Rotation paths and how fast each direction turns (deg/step)
Each turn is a multiple of 5 degrees from 10 to 175, or 0.
Each row of a path follows its step; steps can be skipped.
Rotation 1:
step 0: [  3   4  15   1  -9  23 -11 -27 -18  16   4  -9 -11 -21 -12 -18   2   9
   5   0  28  -1  37   2  -2  23   6   1   7 -36 -19 -20 -16   0]
step 1: [ 17 -25  18  -9   5  24  28  -1  25 -31  14  20 -15 -12  38 -11 -22   2
  -3   3  -6  32   2  -4  12  -5   4   3  -8   6   1  -8   6  -2]
step 2: [  9  19 -27   2  20 -44   7  16  16  -6 -31  -6 -20 -19  14  33  -4  16
  -9 -15  -3  -5  -5   5 -20   2   3  -3  -7  22   0  -4  -4  -2]
step 3: [-37 -16   4  -7  -4 -12 -13  28 -11  13   4  -1  20  -2 -14   0  -1  -9
   5   0  16 -28 -21  21   0 -11  -2 -13   6 -20 -25 -30 -11 -25]
step 4: [ 23  -6  36   1   3  24  29 -19  -1   9 -11 -12   4  18 -14 -19  32 -10
   9  -3  -3  -5  -7 -27  11   6 -11   8  -8  -2  11 -12   8 -34]
step 5: [  6  -5   6  12 -13   8   1  12  -5  12   4 -28 -18 -31   3  16 -20  -2
 -41   0  -2  24  10 -22  -7  -9  -1  -9  -7  -3  33  25  13  11]
step 6: [  0   9 -14  -5  14   1 -35   8  29   4 -11  -1  15 -27   4   7  -1  -2
  -2  10  27  17 -13  34  30  19  -4  14  22   8   0  -9  -9  19]
step 7: [-15 -16 -11  35   6  -1  10  -3  25  -3  14  27   1  18  -9  -2  15  13
  11 -27 -13 -24   9   9  22 -22  12  10   5   9  -1 -26  23  -9]
step 8: [  5   2  -8  -5  31  17  -9  12   7  14   9  -6  -7  11  -7  -5   7   1
   0 -18   7 -18   9 -44 -45   9  14 -11  -3 -13  -7  26  -4 -20]
step 9: [  8   5 -13 -33  11   8   5  26 -27  -1  -6  20  32  -9 -13  -8 -26 -21
  -6  26   9  23  -7 -13  16  -8 -17  -8 -14  -5  10   3  18   3]
step 10: [ -3  21   7   4 -21 -23  12  -5  19   6 -21  -2  -3  20 -17 -11   4  -5
   3   7 -19  -3 -31  19  12  14  19   2  11  19  42   3  11  24]
step 11: [-20  -1  -7   5 -24  15 -35 -17  -2  10   2 -17 -11   9  -5   3  11  -1
 -26  -6   1 -37  23  14   8 -18  15   9  -3   6 -26  29   3   3]
Directions:
[  1  -7   4 -10  -3  -6   8   1 -10   9   3   3   8   4  -5   2   5   3
  -7   4   6  -4  -7  -2 -11   3   0   4  -1   7   4  -1   4   0] -> 65
[ 10  -6   9   7   4  -3   4   2   3  -4   0   6  -3   4  -5   6   5  -4
   4  10  -2   1  -2   0   7   5  -4  -7  -1   3 -10   1  12   5] -> 130
[  9   2   4   2  -6  -3  12  -5   6   5   0   7   6   3   3   3   2  -1
   5 -15  -4   6  -3   6   2  -6   5   0   0  -1   4   9   1  -5] -> 125
[  0  -6   1  11  -4   0  -7  -7   0   6  11  -4   1   2   3   6   7  -1
  -1  -1   6   8   6  -2   3   1 -13   7   7   3   5   2  -5   6] -> 55
[  1   1   3  -4  -1   8  -4  -4  -3 -11  -3  12   5   1   6   1  -4   6
   2   5   3  -3  -8   0   7  -1  -9   8   7  -1   5   0   3 -12] -> 130
[ -7  -1   8  -2  -2   3  -5 -11   8  -3   3   3   1   7 -14   5  10   4
   0   0   3  -6   7   3  -2  -5   5  -2  -5  -7  -1  -4  -3  -6] -> 95
